128 stands for zero in the data rows.
Here are some points:
array([121.,  84., 216., 126.,  30.,  67.,  52.,   0., 186.,  63.,  97., 194., 110., 164., 195.,  98.])
array([ 89., 113., 124., 119., 108., 129., 135., 187., 126., 108., 162., 123., 135., 136., 102., 107.])
array([123., 167.,  93., 130., 142., 127., 139., 159., 102., 128., 122., 103., 157., 112., 119., 141.])
array([122.,  82., 217., 128.,  29.,  66.,  51.,   0., 189.,  61.,  97., 197., 111., 161., 195., 100.])
array([151., 123., 133., 122., 127.,  87.,  98.,  42., 121., 112.,  94., 150., 112.,  95., 152., 136.])
array([123., 167.,  91., 130., 134., 127., 135., 156., 101., 123., 119., 105., 156., 113., 122., 137.])
array([122., 139.,  78., 112., 168., 132., 153., 191.,  90., 135., 145., 106., 126.,  93.,  92., 139.])
array([167., 164., 111., 118., 210., 175., 154., 186., 115., 175., 127., 118., 104., 149., 137., 174.])
array([146., 148.,  94., 124., 151., 109., 128., 107.,  98., 132., 104., 115., 136.,  81., 124., 143.])
array([157., 157.,  98., 104., 201., 149., 142., 174., 104., 152., 128., 122., 101., 125., 129., 171.])
array([146., 164., 138., 164.,  99., 119., 114.,  51., 134., 131.,  84., 122., 171., 124., 158., 128.])
array([138., 120., 202., 151.,  35.,  77.,  61.,   0., 175.,  84.,  73., 172., 142., 151., 200., 105.])
array([164., 191., 115., 110., 173., 130., 114., 130., 107., 126.,  99., 130., 119., 144., 172., 177.])
array([102., 117.,  79., 125., 163., 157., 179., 235., 101., 155., 170.,  91., 136., 101.,  60., 119.])
array([ 92., 113., 120., 118., 110., 130., 140., 192., 126., 111., 163., 118., 134., 134.,  97., 107.])
array([ 94., 115., 101., 104., 141., 140., 152., 227., 113., 119., 172., 114., 121., 126.,  85., 120.])
array([138., 118., 204., 153.,  36.,  76.,  60.,   0., 178.,  82.,  75., 175., 142., 153., 202., 107.])
array([143., 123., 162., 161.,  70.,  87.,  93.,   0., 146., 116.,  76., 145., 153., 106., 164., 111.])
array([136., 114., 193., 129.,  62.,  85.,  67.,   7., 171.,  82.,  93., 179., 115., 162., 192., 118.])
array([118.,  83., 213., 129.,  29.,  63.,  54.,   0., 182.,  61.,  98., 193., 112., 157., 192.,  97.])
array([ 73.,  93., 100., 119., 108., 127., 154., 211., 116., 114., 177., 110., 138., 107.,  70.,  96.])
array([130., 126.,  96., 104., 178., 137., 149., 193., 104., 137., 150., 121., 106., 112., 102., 144.])
array([128., 108., 163., 161.,  65.,  99., 102.,  20., 154., 118.,  98., 141., 149., 116., 145., 101.])
array([108.,  97., 102., 139., 140., 157., 171., 193., 125., 162., 162., 100., 134., 110.,  68., 107.])
array([ 83., 106.,  95., 134., 121., 146., 169., 216., 111., 138., 172.,  95., 152., 108.,  62.,  99.])
array([101., 108.,  91., 129., 140., 141., 166., 196., 107., 146., 160.,  96., 142.,  96.,  69., 111.])
20 more points follow, each with its number after it:
array([ 90., 111., 121., 116., 109., 129., 137., 193., 129., 107., 166., 123., 131., 139., 100., 110.]) 0
array([111.,  65., 220., 115.,  27.,  62.,  50.,   0., 189.,  57., 113., 195.,  96., 163., 182.,  93.]) 1
array([162., 181., 115., 112., 170., 131., 115., 127., 113., 128., 103., 133., 116., 139., 166., 171.]) 2
array([137., 135., 115., 134., 130., 117., 125.,  98., 118., 134., 110., 120., 136., 105., 128., 132.]) 3
array([109., 134., 106., 140., 141., 170., 167., 214., 125., 156., 159.,  93., 150., 137.,  89., 119.]) 4
array([ 61.,  97.,  83., 111., 120., 139., 168., 255., 106., 113., 196.,  97., 140., 109.,  48.,  96.]) 5
array([145., 170.,  99., 118., 195., 179., 161., 224., 109., 166., 143., 102., 122., 151., 121., 163.]) 6
array([ 83., 102., 124., 137.,  87., 136., 145., 174., 133., 121., 161., 109., 153., 130.,  86.,  92.]) 7
array([ 74., 121., 100., 123., 108., 137., 152., 223., 114., 110., 171., 101., 154., 126.,  75., 104.]) 8
array([134.,  73., 214., 133.,  60.,  88.,  70.,   0., 188.,  91., 104., 188.,  97., 157., 182., 104.]) 9
array([ 86., 110., 134., 156.,  81., 156., 155., 176., 146., 135., 162., 102., 166., 149.,  90.,  88.]) 10
array([106., 135., 102., 127., 147., 168., 166., 234., 116., 144., 167., 100., 140., 142.,  90., 124.]) 11
array([167., 162., 106., 122., 212., 179., 157., 190., 116., 175., 132., 119., 105., 148., 134., 169.]) 12
array([167., 187.,  82., 113., 195., 125., 134., 139.,  84., 141.,  98., 116., 126., 100., 144., 175.]) 13
array([ 86., 106.,  93., 130., 124., 146., 169., 218., 112., 135., 172.,  97., 149., 109.,  65., 102.]) 14
array([194., 180., 117., 105., 230., 160., 131., 148., 112., 169., 105., 134.,  86., 151., 171., 195.]) 15
array([106.,  99., 107., 137., 141., 159., 171., 199., 123., 161., 167., 100., 136., 112.,  71., 106.]) 16
array([137., 132., 142., 155.,  74.,  78.,  94.,   0., 131., 108.,  76., 136., 161.,  87., 158., 113.]) 17
array([103., 112.,  91., 132., 136., 140., 166., 194., 106., 146., 159.,  98., 145.,  98.,  70., 111.]) 18
array([159., 182., 121., 113., 167., 129., 114., 124., 112., 127., 101., 131., 119., 143., 170., 172.]) 19
Which three of these numbered points are nearest to each point below, looking only along the 5 directions in which the first points spread most? Their numbers follow each, nearest first.
array([171., 164., 110., 120., 213., 179., 157., 186., 115., 179., 129., 116., 104., 150., 137., 173.]) > 12 6 15
array([113.,  70., 218., 118.,  30.,  61.,  52.,   0., 189.,  55., 110., 199.,  96., 163., 184.,  97.]) > 1 9 17
array([192., 181., 115., 102., 230., 161., 133., 153., 109., 167., 106., 134.,  85., 149., 167., 197.]) > 15 12 2
array([147., 128., 164., 160.,  71.,  88.,  89.,   0., 147., 111.,  72., 149., 153., 109., 173., 112.]) > 17 9 3
array([ 94., 100., 104., 122., 124., 129., 152., 188., 115., 126., 165., 112., 133., 103.,  76., 105.]) > 18 14 0
array([134.,  75., 214., 130.,  56.,  85.,  69.,   0., 186.,  91., 106., 190.,  96., 160., 184., 106.]) > 9 1 17
array([138.,  95., 164., 148.,  90.,  98., 107.,  22., 151., 126., 103., 148., 125., 110., 146., 111.]) > 17 9 3
array([ 82., 124.,  98., 126., 110., 135., 152., 216., 111., 114., 168.,  98., 155., 124.,  79., 106.]) > 8 14 0
array([183., 193., 114., 101., 198., 126., 108., 122., 105., 129.,  96., 141.,  96., 141., 185., 192.]) > 2 19 15
array([174., 164.,  96., 114., 223., 171., 156., 187., 102., 176., 126., 117.,  99., 132., 131., 178.]) > 12 6 15
